Each path below is one point turned by a fixed rotation once a step. After each direction that follows a path, write how fast that rotation turns it, in degrees a step (0 if it stays still).
Each turn is a multiple of 5 degrees from 10 to 175, or 0.
Each row of a path follows its step; steps can be skipped.

step 0: [-25  16   8 -21  46  18 -28 -21   7   3  17  25 -51  -4  30  -2  13  -1
  43  -7   9  11   5  -4  25   4 -21 -16  12  18  31 -77 -50 -23  35  37
  50]
step 1: [ 25  58 -45   4  -5  18   4  44   9 -14  -7 -16 -23  17 -28  42 -38  10
 -43 -27  -8  48 -48   1  -6  13 -15  -9   0  16 -16   9 -23 -32  54  -3
 -52]
step 2: [  4  21 -28 -10 -26  33  42   8 -30   3  48 -25   4   0  23 -54  11 -61
  50   4  13 -22 -10 -22  24  48  15  19 -15  28 -46   1  26  28  34   7
   0]
step 3: [ -1  -6 -60 -11 -24  44 -25  10 -21  14   8 -19  -5 -74  26   9 -21  21
   4  15 -28  18  16  24  10  -2 -25  23  -3  23  45   3 -39 -50 -33   7
  47]
step 4: [ -1 -13 -10 -66   7  14  -8  29 -37 -16 -18  26   9 -13 -41 -42 -58  19
  -2 -12 -18   0 -27 -19   8 -23 -17 -26  33  13  23 -11   7  47  62  -6
 -36]
step 5: [-22  13   0  11 -14  65  39  21  21 -59  19  -4  12 -15   2  -9  54 -22
 -27  -4  39 -41 -25  31   4 -13   6 -10  -9  17  -6 -62 -25 -14  31 -15
  29]
step 6: [ 23   9 -21  21  28  -3 -42  20 -66  11  68 -29  27 -44   4   9   2   5
 -15  23  28  21 -20   3   1   7 -34  11  -8 -44   8  -9   4 -39  19  14
 -55]
step 7: [  9  27  -8 -45 -13  27   9  -2 -20 -37  -3 -38 -29 -11   6 -15  -9 -62
   3  26 -53  24  -5  15  -6 -10  18 -17  64  -9   5 -32  44  44 -27  32
  -3]
step 8: [ 16  -5   6  19 -24  11  26  69 -11 -24  36  19  37 -14  29 -38  18   1
 -40 -53 -14  28   4   8   6   5 -15  -4   5  26  60  15 -22  10 -43 -50
  17]
Speeds:
[ 19  -7   6  10   2   6  -9  -5   3  -1   8  15   0  -4  23  -7   0  13
   6  -9  10  -3   3  11  -4  15  -9   5 -11  -1  15  -7  -3 -15  -5  11
   7] -> 130
[ -9 -14  -9   0  10 -11   4   3  -2  14   0  -2 -19  -7   4  -3 -10  -3
  -7   9  -3   1   0 -11  -6 -12 -24  15   3  -4  -5 -18   5  -5 -10  13
   4] -> 110
[-23  13   2  10  12  -2   6   1  14  -8  -9  17  -4 -14  -2 -21  -1  19
   7   1  -6   4   5   5  11  -6 -10  -4   6  -4   9   5   0   6   1 -10
  -1] -> 80
[ -5  -3  -3   2 -11  -2  -2   6  13   1   5 -13  17  -5   4  19  16  12
  -3 -16  -7  16   9  -9   8  -6 -10  17   8  -5   5  -3 -14  -9   3  -7
   3] -> 145

step 0: [-43   6 -17 -34  -3 -20  12  -7 -11 -53   9   6 -15 -16   2 -52  52  -3
  -2 -16  10 -34  14  32   4   7  25  20  39 -10 -39 -26  15 -62   4 -21
 -17]
step 1: [ -5  20 -27 -40  -7   6 -43  51 -18   8  40  42  -2  35  42 -29  -5 -23
  27 -12  25 -37 -14 -10 -46  26  35  37 -25   3  13 -25   0  -9  20   7
   7]
step 2: [ 30  32   3   7 -34  -8   0 -40 -48 -25 -15  43  14  30  28  20   9 -35
  -1  14  15 -24  25 -55 -32 -30  -3  -9 -14  38 -37 -31 -10 -30  -1  -5
 -20]
step 3: [ -4 -37  65 -21  -4  -3  17 -26  -1  -8 -18  68 -25  -1  35  -4 -33 -23
 -16  20   7  -6  -7 -21  12  13  21  54  12 -30 -59  -7   1  -3  19  15
  -6]
step 4: [ 15 -16  16 -24 -16  -6 -18 -45 -20  -2  -3 -22 -56  12   6  13 -13 -18
  11  -2 -14   2  11  13 -68 -34  40  73  31  29  23   1  24  17  -4   0
  13]
step 5: [  1  -7   8   8  24  -7 -17 -13 -14 -36 -46 -30 -27 -21   0  -8 -18  15
  22   5  30  35  35 -64 -49  33  25   7  -9   4 -20   1 -11 -41   1  17
  61]
step 6: [-53  -1  -7 -15 -13 -38 -50   6  32  10 -11  40 -31 -40 -29  34 -18 -23
   4  34   6   5   5   2 -17 -15 -20  25 -38  19 -34  13   6 -18 -51  23
  34]
step 7: [ 35 -21 -17 -18   9 -24   5 -15 -23 -45  15 -10 -36  14 -22  -8 -11   0
   5  -7  21  -3  18  46  41 -25 -39  58 -29   6   6 -12  -7 -62 -20   9
  43]
step 8: [ 28  11 -39   8  31 -19 -58 -12 -29  15 -18  16 -14 -15 -35  -1 -15  -9
 -30 -48  42  -4 -26  18   8  22  63  21 -34 -28 -10 -23 -28   2  -5  -4
  12]
Speeds:
[-13  -4   9   4  -1   4   7   2   5   1   0 -22 -18   4   5  12  -7  -3
 -18  -4   4  23   5 -10 -12  -1  -9   4  -5  -1  -7  15  15   4   2  -3
   5] -> 45
[ -4  -2   6  10  17 -14 -12   8   2  -9  -1  -3  -8  -3  -1   6   4  -8
  15   9   5 -17  -4 -12 -12  12 -12 -11  -8   4  11  -6   9   5  13 -18
  -3] -> 90
[  6  -9  -2 -14  -4  -9   1  17   3   2  18  -2 -13  10  12  -9 -14   5
   2  10  -2 -10   3  21   0  -9  -7   7   7  11  12   8   7   6  11   6
   9] -> 120
[ 20   1  -8  -3  -3  -2   0  -5  11  -1   2   5  11   2   5   3   2  -8
  -3   3  -5  -2  -6   6  -3 -11   2   1 -31 -15  -8  16   6 -14  18 -11
   0] -> 65

step 0: [ 14  62  17 -16 -11 -31  12 -35 -19  17   8 -32  -3  -1   5 -12   0  -9
 -51  -8  40  16  27 -13 -11 -29 -58  -8  18  19  19  16 -53  28 -25 -64
  -1]
step 1: [ 44 -17   9  -7  22 -45 -16  61 -20   7  19  23  -2  37  52 -12  21 -66
  -8 -24  17  -6  33 -24 -34  35 -27  27  24  11   9  20  -3 -12 -30  14
  30]
step 2: [  8 -27   0  -6  -4   3 -36  32 -21  21   7  -5  12 -42 -20   3  32 -16
 -19 -18  31  20   1 -96  45 -37   0  22  38  37 -20 -21   6 -23  45   2
  -9]
step 3: [  2  30  -6 -19  21   0  31 -26   7 -35  16 -35 -24   7 -43 -22  45  14
 -25 -30   4  10  42 -33 -25   0 -39  34  -9  57   8 -65 -11 -12 -20 -47
   6]
step 4: [ 33 -51   9  -3 -14   7  25  10  -3 -11   4  52 -13  -1  19  -3  -4  -7
  26 -63  25 -13  31 -17 -19  44 -53  -1  29  -9 -16  -7 -34  10   4 -34
  68]
step 5: [ 29 -18  21  -4  13 -11 -39   0  15  58  30 -10  20 -50  -1  48  23  -3
 -16 -37 -36  20  36 -50  19 -47  -8  -8  24 -26  14  17 -40 -27 -12 -30
  12]
step 6: [ 17  -8  -7  12   4  20  10  16  36  14  67 -43 -53  36 -12  26  39 -22
 -37  -2   9  17  40 -43 -11  42  -3  12 -38   3 -18 -44   6 -19 -37  10
  -8]
step 7: [ -1  -3  19 -18   3  32  20  19  -2  15   8   8   4  16  30   3 -17  30
   9  -4  29  48  19 -47  35  31 -62 -12  17 -14 -51 -50  -7  58  46 -11
  28]
step 8: [ 48  16  17 -47  63 -11 -51 -45  11   4  33  -3  42  -8   8  20 -21   0
 -60  -8 -18   8  10  -2  -3  -4 -41  18 -16  -5  20  -5 -22   1  12 -42
  44]
Speeds:
[  4 -20   6 -11   4   7  -7 -15  12   1  14   2  -3  -3  -5   4 -16   9
   2   3 -17   7   0  -6  -3   5 -12 -10  -6 -18  -7 -12  15   8 -10   5
  -6] -> 25
[-15   1  -1  10   8   0  15 -12  15  16  10  20   8   1   7  -4   7 -13
 -10  -3 -12  -9  -4  -6  13  -1  -4   1   7  12  -7  11   5  -3 -10  13
  -2] -> 90
[-11  -5 -17  16  -7 -12 -13  20  14  -6   0   7   1  -8   5 -11  -2  -1
  11  -1  -5   9  -6  -5   5   9 -18  -5 -12   0  -9   8  -1   1  12 -13
  -4] -> 135
[  3   5 -11  -3 -13   2   2 -15  -5  -4  -2  26   2 -14 -14  -3   2  15
  11 -17  -2  -6   7   5   2  -6   4   9 -18  -5  -3   1  -3 -12 -10  -6
  11] -> 65
[  4  -8   9   4  -9  -8  11  -3   5  -2  19 -12  -2  -4   2 -22 -20 -10
   7  -4  14  -9   7   0  13  -5  15  -6  -4  -2  -7  -2   4  -5  11   3
  15] -> 145
[  3  11   0   7   5   5 -16  10 -14  -3  20   3  -6 -10  10   3   4  -5
   8 -17  -2   3  -1 -13   0   4  25  -5  -2  -4   2   4   7   5 -12   6
 -18] -> 90
[ -2 -14  -2 -16   5 -10  -7   1   0   3 -14  -2  17 -12  13   5   9   6
   8   0  -2  -1 -14  -7  19   7  16   8   8  -5  -7  -4  -4  12  -3   3
  20] -> 125

step 0: [ 32 -48 -28  39   4   0  -9 -22  32  28 -35 -33  25  12   5  11 -10 -23
 -56   1  -6 -31  45   1  19   1 -26 -16  24 -65  23  58   4  -1  23 -24
 -24]
step 1: [  8  22  42 -13  22  17 -43   3  45   5   3  23  -8 -44 -35  34  43   1
   1  15   9  -5  14 -23  17 -12  14   2   3  11  69  48 -22 -52  26   2
 -46]
step 2: [ 25  11 -13  -9  46 -47   2 -45   6  -8  29 -31  22  -6 -14  -3   2 -18
   2  14  -9 -14  65  13  16 -25 -20  78 -17 -48   3   6  50 -34  16   8
 -23]
step 3: [ -9 -18 -18  20  25  28  -8   8   7  35  13  -9  28  11  10  60  23 -10
 -58  44  27 -14  -4  -4  65 -10  27  27 -23  43  20  -3  15  -8  37 -41
 -30]
step 4: [ -1  23  20 -44  -8  35  -3   6 -33 -11 -33   3  -2   4  44  39   3  46
  25  34 -14 -46  33  26   9 -23 -19  13 -22 -23   1  37  46 -48  31  14
 -37]
step 5: [ -8  42 -27 -63  34   7  26  -3  41   8  11  15  43  16  13  13  23 -66
 -16  45  -1  -6 -47   8  16 -34   8   4  17 -44  -1   4  38   5   8 -27
 -23]
step 6: [-42  -3  -3 -32  -7  46 -21  -2  -3  16 -44 -32 -34 -57  25 -14   8  10
 -18   0  -8  18  13  40  23 -39  36  29 -23 -18   1   9  18   5  53 -64
  13]
step 7: [ -4  67 -68 -37  -9   4   9 -43  23  27 -17  16   5 -14  17  17 -11  29
  26 -13  49 -14  -4 -35   2 -47   4   6  -7  20 -38  27  21  -7  -6 -19
 -52]
step 8: [  2   0 -32 -36  32  -8  56  13  -5  59   0  49 -11  -5  12   4 -15 -20
 -19  -3 -21  42  34  56 -30  -3  21 -21 -19 -14 -15 -10   0 -28  49 -57
 -14]
Speeds:
[ -8  -3   5  -3   2  16 -17 -17   3  -9   5 -10  -6  13  -5   2  14  20
  11 -16  -5   6  -7   0  -1  -1   7 -15 -12   4   4   1   3  -9  15   4
   1] -> 135
[  4   6   9 -25   5 -18  14  -2 -22  -3  -9   0   5  -3  -7   1   8  -4
   5 -15   8 -13  -1  -8  -1   3  12 -10  -3   7  11  10   3 -11  -9   2
   0] -> 120

step 0: [-67 -17  41  11  -4   8   3   9  18  -5  20 -11  28 -66 -22  -8  30 -37
  11  25 -11  27   8 -49   1  33  -3  30   6 -19 -15 -19   0 -36  31 -44
 -37]
step 1: [-16  -2   3 -55 -26   8  -5  24  25 -36  -8 -75  32   7  12 -25  -2   8
 -41 -13  41  27  -1 -15 -29 -53  28  18  31 -30 -19 -15  25   7 -31  33
   3]
step 2: [  5  35  36  46 -27  15  -5 -13  76 -52  36   7   4  14 -56  -1   0  13
  30  34  30  22  -5  -2  10  29 -20 -24  10   7   5 -30 -21  -9 -14  48
  14]
step 3: [ -2 -49 -12   8   0  -1   8 -15  38 -21  -9 -44  24 -65  37  41  13  10
  21 -11  -7  -8  -4 -17   4  18  -5  19  41  48 -30  57   8   3   8  33
  58]
step 4: [ 33 -43 -17 -10 -28  33 -35  15  28 -10   2  39   7  66   9  -5 -34  13
   5 -23  51 -13 -19  -9   2  24 -11  55  26  24  54  -2  26  41 -18   7
   4]
step 5: [-68 -37  17  18   8 -44   3  25  -1  33  28  45  24 -21 -16  -9   6 -28
  39  36  14   7  32 -18  18  24  -5  43 -29  53  24  -6 -15 -15  19  23
  18]
step 6: [-31 -66  43 -42 -11   0 -32  22 -31   3 -61 -17  60  10  12   0 -26  -2
 -38 -26  10  -2   7  55 -12 -18  29   8   0   1  -3  24 -10  -6 -24  25
  -8]
step 7: [ 11  45   2  -5 -26 -28 -37   4  11 -27  21  15  24  24 -61  12 -12  14
  12  21  25  -1  24  71  55 -20  -9 -17 -51  19  28 -29  -7  13 -29  -9
  16]
step 8: [-18 -18  -4  21   4 -38  -9 -18  -2 -21  -5  -5  48 -10  -4  48  36  -9
   2 -30 -81  26  22  10  33  44   6 -27 -11  -3 -29  65  -4   7  14  -9
  21]
Speeds:
[-18  10   5  22 -23   7  15  -1   1  13  -3   3  -1  -6   1   1  15   8
   4  -5  -4  -1   3   0  10  12  18  -2  -8   5  -1   6  -1  -6  16   8
  -3] -> 135
[  6   1  10  10  15   2  10  -4  -2  10  17  15  15  -4 -15   3  -2  -3
  12  -1  -5  14  -1 -13   7  -8 -12   1  -2  -5  -4  18  -8 -20  -8   4
   0] -> 135
[  5 -12   2  -3   2  -8   7  10   2   6   1   8 -11 -10  -9 -25   0   2
  -9 -10  -6  17   1   3 -13  11  14   9 -11  -3  -6 -17   4  -6 -13   9
   8] -> 80

step 0: [  5 -51  -5  22 -51 -45  12 -25  18  34  56   6  17   3  19  22  23  36
 -79  -1  39   0  -4  11 -22 -21  -3 -24 -11   2  -5 -44   1 -36  25   7
  47]
step 1: [-11  -3  22 -12  58  -1 -22   8 -19 -25 -17  23 -48  14  36   5  -8 -51
  -8  14 -33  -6   2  25  12 -37  -7  87  25  23 -56   0 -16   3  11  50
 -21]
step 2: [-34   7  10  34 -37  16 -48  23 -29  31  -5 -16  17 -28   2 -34 -12  -7
  53 -28 -32  24  34  -3  16 -31   0 -40 -30 -47  44 -45  -2  11  -4  -8
  66]
step 3: [ 29 -56 -32  18  32  26 -24 -37  11 -18  51  30  15 -16 -44  31   5  25
 -31 -16  -3  13 -65   4  33 -38   6 -28  52   4 -22  -3  26 -14  15  -7
 -44]
step 4: [ 23 -48  -1 -40   6 -10  35   5  20  14 -34 -20 -23 -28  47 -28 -39 -25
 -27  23   3   5  -9  -1   5 -21   2  79 -58  17  35 -19   9  12 -49  -8
  39]
step 5: [-17  72  -4  -9  16 -12 -44  16 -17  40  46   4 -27   5 -66 -32  23  54
  38   3  -7  28 -11  13 -19 -21 -12   3  19  -4 -24 -24  21  36 -16  47
  26]
step 6: [-27 -35  24 -31 -14  42 -34 -10   5 -27  56  23  33   2  54 -21 -38  -3
  -8  19 -52 -35  -7 -26  25   3  -1 -35  12   4  32  21  10  14 -35 -46
 -52]
step 7: [ 10  -1 -10 -41   3 -14  13  -5  48  -6 -63 -20   5  -5 -78  -5 -27   3
 -19 -29 -15  28 -50   5   6  25  22  38  -3 -31  36  52  34  -8  30  11
  42]
step 8: [-19  31 -24 -11  25   6  21   7  -9  31   8 -51  -5  21 -13 -25  26  15
 -21  29  57  10   5  31  15   0 -17 -29 -18  24 -26 -23 -23  63 -68 -45
 -51]
Speeds:
[ 15  25 -22   2 -16 -18  -8  -6   4   3   1   4  -2  -4  -9 -16   2 -16
  -8  -8  -7  -1  11   3   3  -3  10   1   1   0   8  -5   5  -5   1  -6
   6] -> 140
[ -2   0   0  -4   7  -5 -21  -3   3  19   1   3   5   5 -18  23   3   4
  -6   2   4  11   6  19 -16   3 -11 -12  -6   3  14  -2  -1  -8   0   5
   5] -> 145
[ -4   0  17  -6  -3  -4  18 -10  -2   1  -5  -1  10 -13  14   1   3  -2
  -3   2  -9   1  10   7   2   5   3 -15 -13 -13   3  -6  20 -11 -17   1
  17] -> 160
[ -7  16  10   2  11  -5  -3  10  -9   7  -3   2   7 -14   9 -21  15   8
  -5  10  -3 -11   2   7  -4   5 -16  12   9  10   6 -10 -10  -5  -1  15
  -4] -> 95
[  2   5  -3   2   5 -12   7  14 -19  -7 -16  -2  11   7 -15  -4 -29   2
  14  10   6   0  -2  11  -3  -2   4  -3   1  -5  -3 -10  -8   6  -6   3
  13] -> 125

step 0: [-35   5 -19   5 -31 -23   8  37   8  25 -12  22   7  34 -21 -13   3 -48
 -12 -55  43  27  20  45  15 -19   9  11 -67   7   7 -61 -36  16   1  -1
 -44]
step 1: [ 21 -29   6 -44  12  34   6 -30  32   7  20 -29  28  -8   2  26  11   2
  13  -4   2  85  28  23  -8   1  -1 -28  19  10  12 -51  34   7  27  74
   0]
step 2: [ 26  36  -5  19  38  -7 -41 -25  32  -7  53  34   9  16 -10   1  19 -25
 -54 -72  33   3 -11 -10 -31 -11  40  11 -10  11  24  20  59   0   0 -27
  -2]
step 3: [ 57  11 -36 -26  18 -27  -7 -20 -26  -7   8  30  20  12 -19 -51   4  -1
  11  49 -69  71  -8 -35 -23 -22  13 -30   1   8   9   0 -17 -20 -12 -20
 -37]
step 4: [-25  19 -31  28  81 -47   8  29  11   5  24 -29 -28  15  -7  19 -32 -16
 -39 -23  17  -5  -7 -54  -8   3 -63 -20   5   1 -12 -39 -36   4  -9  -2
 -30]
step 5: [ 59 -22 -41   2 -25  29  15  12  -4 -11   8  19  13  26  46  19 -14  10
  -7  -6 -51 -11  34  -9 -14  51 -85  -3  17  42  16   7  18  -6  24  28
  -1]
step 6: [-21   1 -13 -31 -14 -67 -59  57  -9 -22 -17   4 -21   3  17   0 -11  25
 -25 -22  -1 -21 -48   1 -27  30   2  60   2 -17   8  -7  44  17  41 -10
 -30]
step 7: [ 43 -74  -9 -30   3 -24  -5 -27 -39 -47 -15 -20  -2   2 -14  32 -22  35
  40  -9 -27  -3  23  -5  25 -26  17 -22 -31   6 -31  36 -16  39  28   9
 -49]
step 8: [-13  -6 -33  10  56 -33  30   7   7  79  12  -1 -21 -23   3   3   8   0
  11   4  30 -48  31 -22  45   2   8  19   6 -38  32  26  48  46  15  11
 -23]
Speeds:
[-16 -10   6  -2  -9   9 -18  11   9 -10 -11   9   0  18  15  -6  -8  14
   5 -13   0  -1  16  13  -1   5   0   0   3  -8  -1  -7  -3  10   2  12
  -9] -> 60
[-13   7  -2  16  23   9   4  14   3   8   5  13   8   3   7   4  -5  12
  -1  16  -9   1  -5   9   1   9  -2 -16   0   5   1   9  -9 -10 -11 -14
  -9] -> 65
